In the data rows, 128 means zero.
Here are some numbered points:
[159, 129, 117, 239, 211, 150, 62, 118] 0
[221, 222, 133, 112, 180, 140, 141, 97] 1
[62, 152, 123, 127, 113, 138, 146, 157] 2
[49, 163, 226, 83, 74, 128, 135, 80] 3
[96, 138, 153, 89, 81, 137, 148, 67] 4
[108, 87, 102, 84, 90, 138, 113, 96] 5
[127, 89, 109, 92, 93, 130, 41, 126] 6
[137, 89, 101, 90, 96, 128, 110, 102] 7
[122, 117, 108, 160, 158, 81, 97, 110] 8
[180, 148, 108, 80, 144, 151, 199, 61] 9
[136, 87, 107, 118, 114, 220, 145, 171] 10
[97, 106, 110, 117, 84, 95, 126, 100] 11
[155, 113, 116, 216, 187, 116, 151, 109] 12
[91, 123, 105, 137, 83, 87, 113, 90] 13
[105, 122, 109, 92, 90, 64, 113, 95] 14
[230, 157, 145, 76, 168, 141, 125, 78] 15
[141, 102, 104, 170, 168, 94, 232, 150] 16
[163, 123, 114, 192, 209, 137, 106, 138] 17
[142, 105, 117, 170, 144, 81, 127, 176] 18
[129, 91, 107, 83, 94, 117, 127, 162] 19
[153, 131, 105, 237, 204, 255, 144, 125] 20
[134, 84, 107, 187, 142, 106, 207, 166] 21
[96, 148, 160, 105, 82, 131, 119, 105] 22
[96, 99, 105, 78, 96, 123, 91, 135] 23
[135, 113, 106, 205, 192, 82, 146, 111] 24
[125, 89, 110, 127, 97, 81, 117, 220] 25
[169, 88, 123, 95, 177, 133, 218, 219] 26
[73, 205, 125, 96, 73, 255, 116, 135] 27
[111, 87, 102, 144, 94, 70, 92, 167] 28
[168, 210, 94, 86, 123, 179, 126, 111] 29
[84, 141, 104, 97, 78, 129, 118, 140] 30
[113, 112, 102, 165, 151, 143, 110, 117] 31
[135, 85, 103, 188, 151, 87, 91, 108] 32
[151, 89, 105, 88, 147, 82, 183, 226] 33
[119, 107, 104, 167, 114, 132, 91, 128] 34
[125, 87, 104, 102, 116, 123, 117, 157] 35
[97, 100, 102, 114, 84, 226, 162, 189] 36
[144, 83, 114, 79, 112, 168, 97, 231] 37
[167, 128, 139, 217, 216, 117, 127, 131] 38
[131, 84, 105, 134, 105, 115, 216, 97] 39
[31, 235, 255, 85, 75, 94, 209, 102] 40
[158, 150, 112, 172, 188, 135, 143, 115] 41
[160, 179, 203, 143, 167, 142, 195, 136] 42
[224, 169, 162, 145, 198, 108, 98, 140] 43
[198, 174, 145, 152, 198, 106, 137, 106] 44
[145, 88, 112, 111, 99, 96, 251, 173] 45
[129, 88, 109, 138, 147, 128, 130, 153] 46
[122, 109, 108, 203, 153, 223, 115, 137] 47
[138, 89, 106, 209, 157, 209, 105, 151] 48
[107, 117, 148, 97, 89, 159, 123, 133] 49
[148, 127, 102, 103, 125, 90, 114, 113] 50
[181, 147, 135, 123, 191, 106, 93, 159] 51
[107, 133, 104, 129, 113, 83, 147, 115] 52
[129, 88, 109, 94, 97, 129, 121, 134] 53
[121, 87, 108, 123, 111, 162, 103, 80] 54
[127, 128, 104, 171, 138, 95, 151, 164] 55
[158, 86, 114, 75, 139, 97, 70, 197] 56
[119, 141, 160, 101, 107, 160, 77, 208] 57
[109, 104, 107, 167, 126, 255, 251, 107] 58
[157, 161, 106, 150, 170, 120, 130, 124] 59
[132, 120, 103, 79, 91, 119, 105, 130] 60
[144, 88, 106, 85, 102, 102, 182, 86] 61
[163, 132, 123, 121, 132, 105, 120, 152] 62
[145, 89, 106, 102, 122, 141, 145, 171] 63
[85, 199, 195, 169, 94, 151, 86, 53] 64
[96, 165, 211, 110, 126, 103, 159, 116] 65
[83, 125, 103, 166, 113, 100, 200, 89] 66
[61, 130, 133, 124, 101, 95, 139, 109] 67
[114, 124, 105, 87, 113, 80, 106, 124] 68
[133, 89, 108, 201, 155, 120, 145, 128] 69
[144, 87, 108, 166, 110, 146, 56, 119] 70
[19, 204, 255, 110, 74, 66, 87, 52] 71
[144, 118, 126, 133, 162, 144, 122, 155] 72
[121, 86, 103, 173, 134, 109, 161, 90] 73
[144, 150, 106, 94, 123, 139, 123, 76] 74
[140, 126, 113, 188, 175, 116, 126, 116] 75
[115, 97, 104, 107, 103, 172, 156, 139] 76
[194, 111, 131, 94, 143, 102, 138, 100] 77
[50, 172, 222, 96, 75, 94, 219, 130] 78
[136, 88, 112, 134, 98, 195, 149, 107] 79
[196, 168, 146, 194, 211, 173, 118, 107] 80
[162, 180, 112, 129, 162, 158, 96, 92] 81
[113, 106, 106, 173, 141, 248, 211, 103] 82
[25, 224, 255, 81, 73, 112, 111, 106] 83
[130, 89, 108, 192, 145, 129, 81, 99] 84
[129, 89, 105, 168, 160, 171, 120, 134] 85
[161, 158, 106, 130, 158, 115, 136, 185] 86
[131, 93, 104, 213, 186, 122, 94, 113] 87
[153, 113, 125, 142, 169, 210, 101, 138] 88
[151, 118, 118, 149, 164, 145, 201, 129] 89
[145, 90, 106, 103, 131, 89, 146, 174] 90
[155, 137, 106, 242, 205, 120, 107, 140] 91
[101, 112, 104, 137, 87, 116, 109, 178] 92
[145, 94, 105, 130, 162, 100, 156, 184] 93
[110, 91, 101, 122, 108, 184, 118, 123] 94
[140, 90, 110, 198, 159, 83, 145, 102] 95
[132, 88, 105, 118, 117, 125, 113, 117] 96
[132, 85, 102, 101, 130, 130, 121, 202] 97
[125, 91, 99, 126, 139, 121, 134, 147] 98
[112, 91, 108, 194, 154, 155, 123, 98] 99
[117, 92, 108, 223, 167, 88, 133, 169] 100
[128, 86, 112, 186, 149, 129, 80, 98] 101
[138, 86, 101, 147, 116, 70, 75, 98] 102
[132, 91, 98, 193, 132, 150, 115, 141] 103
[23, 190, 93, 71, 77, 236, 89, 59] 104
[107, 90, 105, 150, 112, 154, 121, 88] 105
[151, 98, 110, 115, 145, 116, 112, 161] 106
[104, 114, 125, 165, 142, 100, 196, 131] 107
[173, 126, 126, 154, 191, 161, 255, 136] 108
[140, 90, 107, 91, 99, 81, 106, 227] 109
[119, 134, 106, 170, 150, 175, 146, 110] 110
[95, 110, 107, 77, 84, 120, 123, 73] 111
[97, 86, 108, 137, 85, 88, 74, 60] 112
[124, 151, 180, 83, 108, 151, 83, 98] 113
[53, 163, 171, 108, 77, 102, 150, 45] 114
[149, 144, 124, 151, 162, 148, 98, 97] 115
[134, 82, 106, 199, 149, 121, 99, 93] 116
[188, 206, 129, 127, 168, 164, 89, 85] 117
[143, 87, 113, 183, 128, 71, 92, 111] 118
[137, 87, 107, 88, 117, 151, 81, 170] 119
[126, 88, 103, 77, 95, 115, 155, 209] 120
[64, 160, 157, 143, 75, 79, 79, 46] 121
[133, 89, 105, 90, 98, 128, 114, 78] 122
[143, 86, 108, 176, 129, 146, 167, 95] 123
[136, 91, 110, 167, 132, 189, 136, 97] 124
[125, 86, 109, 111, 105, 137, 131, 201] 125
[145, 87, 106, 125, 111, 77, 116, 97] 126
[69, 180, 244, 99, 105, 81, 173, 136] 127
[133, 86, 105, 98, 99, 70, 81, 121] 128
Which two points above are nearest to each new point by angle, seen from the average point of the numbered points? Their numbers follow each, nearest first.
[121, 105, 105, 99, 99, 101, 209, 160] 45 120
[99, 103, 102, 129, 123, 119, 117, 78] 112 111
[129, 86, 107, 130, 119, 157, 123, 82] 54 105
[66, 154, 100, 81, 85, 213, 99, 91] 104 27
[98, 123, 104, 80, 84, 99, 131, 82] 111 14
[124, 126, 166, 90, 125, 118, 122, 175] 57 109
[38, 180, 127, 80, 76, 187, 93, 79] 104 27
[83, 132, 106, 102, 82, 97, 130, 147] 30 67
[181, 139, 125, 172, 194, 136, 158, 127] 41 80
[124, 123, 118, 103, 128, 98, 116, 80] 14 50
[206, 134, 132, 128, 181, 122, 83, 104] 43 51
[128, 118, 102, 113, 129, 127, 98, 109] 6 7
[191, 130, 153, 95, 198, 107, 93, 177] 51 43
[125, 87, 99, 212, 161, 110, 145, 114] 69 95
[113, 138, 102, 81, 89, 107, 100, 70] 111 14
[128, 88, 99, 81, 116, 121, 170, 219] 120 63
[130, 93, 107, 195, 174, 122, 80, 124] 87 101
[125, 86, 105, 142, 93, 97, 155, 124] 39 11
[127, 86, 100, 134, 126, 74, 114, 96] 126 102
[115, 90, 105, 111, 94, 172, 139, 57] 54 105
[135, 192, 182, 110, 129, 144, 224, 134] 42 40
[164, 173, 109, 100, 161, 86, 90, 110] 50 51
[120, 108, 102, 77, 89, 113, 111, 114] 60 7
[149, 162, 117, 184, 173, 140, 132, 125] 41 80
[107, 104, 102, 136, 104, 163, 92, 120] 94 54
[114, 197, 171, 107, 98, 174, 126, 159] 27 83
[156, 113, 114, 124, 122, 153, 156, 104] 9 79
[172, 114, 138, 156, 209, 146, 126, 173] 72 17
[109, 151, 102, 111, 113, 66, 92, 172] 68 28
[133, 168, 166, 147, 157, 96, 152, 127] 42 65
[123, 86, 105, 163, 138, 101, 245, 95] 39 107
[137, 201, 97, 103, 108, 137, 101, 105] 29 74
[114, 138, 162, 156, 108, 152, 137, 105] 64 3
[96, 129, 105, 110, 90, 166, 145, 86] 104 4
[76, 143, 116, 178, 96, 106, 89, 49] 121 13
[85, 169, 210, 101, 84, 120, 101, 177] 83 127
[31, 194, 255, 82, 72, 128, 86, 108] 83 3
[127, 86, 105, 164, 132, 192, 162, 86] 124 82
[125, 110, 102, 105, 109, 113, 84, 120] 6 128
[139, 88, 108, 94, 130, 167, 78, 225] 37 119
[140, 86, 112, 129, 98, 120, 160, 151] 45 120
[73, 186, 90, 91, 75, 168, 81, 60] 104 27
[111, 202, 156, 141, 91, 135, 88, 64] 64 121
[136, 110, 102, 190, 192, 83, 139, 117] 24 75
[137, 87, 109, 92, 105, 148, 158, 177] 63 120
[141, 95, 101, 111, 171, 120, 147, 161] 93 26
[199, 147, 145, 242, 226, 124, 140, 116] 38 12
[225, 133, 158, 145, 196, 100, 108, 158] 43 51
[102, 229, 237, 108, 73, 96, 81, 176] 83 127
[32, 219, 237, 141, 77, 64, 124, 60] 71 83
[186, 90, 168, 82, 178, 130, 153, 161] 26 72
[229, 214, 148, 121, 189, 159, 138, 116] 1 117
[142, 105, 110, 167, 191, 145, 128, 129] 17 38
[232, 142, 133, 88, 161, 133, 103, 96] 15 77
[98, 175, 119, 145, 116, 115, 136, 158] 2 40
[146, 128, 100, 105, 140, 105, 108, 134] 50 68
[147, 115, 119, 132, 132, 95, 128, 113] 126 50
[97, 146, 144, 101, 84, 118, 102, 157] 30 22
[92, 94, 103, 75, 86, 104, 126, 59] 111 122
[155, 163, 108, 167, 191, 85, 106, 102] 59 44
[124, 94, 102, 110, 122, 124, 121, 137] 35 53
[103, 128, 107, 199, 141, 116, 123, 158] 100 55
[112, 225, 255, 86, 70, 109, 85, 118] 83 22
[79, 139, 146, 88, 80, 71, 151, 112] 67 14
[87, 119, 103, 133, 83, 97, 190, 49] 66 39
[172, 118, 135, 150, 210, 116, 85, 168] 51 72
[116, 125, 103, 112, 98, 158, 131, 165] 36 125
[141, 86, 115, 86, 103, 149, 95, 114] 7 53
[99, 90, 100, 93, 86, 140, 163, 43] 111 122
[119, 151, 98, 127, 82, 92, 100, 67] 13 121
[202, 165, 138, 130, 161, 93, 96, 116] 43 44
[132, 87, 100, 186, 140, 147, 161, 114] 123 69
[96, 109, 110, 121, 87, 114, 89, 184] 92 25
[105, 109, 104, 71, 89, 164, 120, 104] 5 111
[132, 86, 107, 151, 118, 109, 202, 106] 39 73
[119, 90, 104, 100, 92, 85, 63, 151] 128 6
[143, 86, 113, 89, 107, 152, 62, 241] 37 119
[153, 130, 102, 108, 128, 79, 97, 211] 109 56
[89, 148, 107, 112, 86, 114, 106, 168] 30 92
[138, 87, 104, 84, 105, 223, 111, 243] 37 10
[93, 191, 208, 123, 95, 149, 89, 169] 83 57
[202, 122, 162, 148, 198, 137, 122, 148] 43 51
[149, 132, 110, 207, 193, 80, 96, 106] 75 24
[86, 152, 150, 160, 110, 128, 133, 168] 2 127
[140, 88, 105, 113, 130, 118, 151, 106] 61 39
[124, 90, 102, 138, 125, 106, 111, 153] 28 25
[239, 172, 147, 71, 171, 116, 150, 53] 15 77
[195, 215, 93, 101, 135, 177, 90, 146] 29 117
[108, 126, 148, 202, 142, 138, 181, 111] 107 12
[148, 140, 97, 94, 116, 161, 119, 129] 29 60
[130, 88, 105, 104, 96, 157, 97, 84] 54 122
[123, 86, 112, 99, 93, 131, 130, 228] 125 120
[129, 88, 106, 89, 109, 168, 112, 215] 37 125
[204, 221, 89, 66, 130, 179, 160, 62] 29 74
[142, 114, 127, 173, 168, 139, 93, 130] 0 17
[143, 88, 112, 85, 99, 71, 124, 65] 126 122
[56, 196, 214, 102, 86, 102, 63, 151] 83 71
[124, 94, 103, 110, 96, 142, 95, 161] 119 35
[190, 220, 127, 65, 112, 105, 131, 62] 74 1
[125, 88, 111, 187, 136, 152, 171, 166] 21 69
[139, 88, 110, 79, 98, 116, 172, 92] 61 122
[124, 102, 106, 101, 130, 123, 105, 190] 97 109
[162, 219, 130, 80, 111, 156, 130, 94] 29 74
[173, 129, 141, 173, 214, 235, 102, 151] 88 20
[184, 88, 160, 113, 183, 85, 157, 140] 77 93
[79, 119, 103, 119, 78, 121, 73, 47] 112 13
[117, 183, 129, 174, 141, 113, 146, 170] 55 86
[154, 98, 113, 131, 190, 101, 95, 178] 106 51
[127, 89, 110, 106, 96, 164, 145, 128] 76 79
[138, 89, 109, 98, 124, 97, 61, 204] 56 109
[137, 82, 104, 118, 95, 188, 109, 140] 94 10
[13, 198, 255, 84, 72, 107, 115, 107] 83 3
[114, 168, 92, 90, 78, 208, 114, 67] 104 27
[115, 142, 152, 140, 139, 161, 164, 150] 42 58
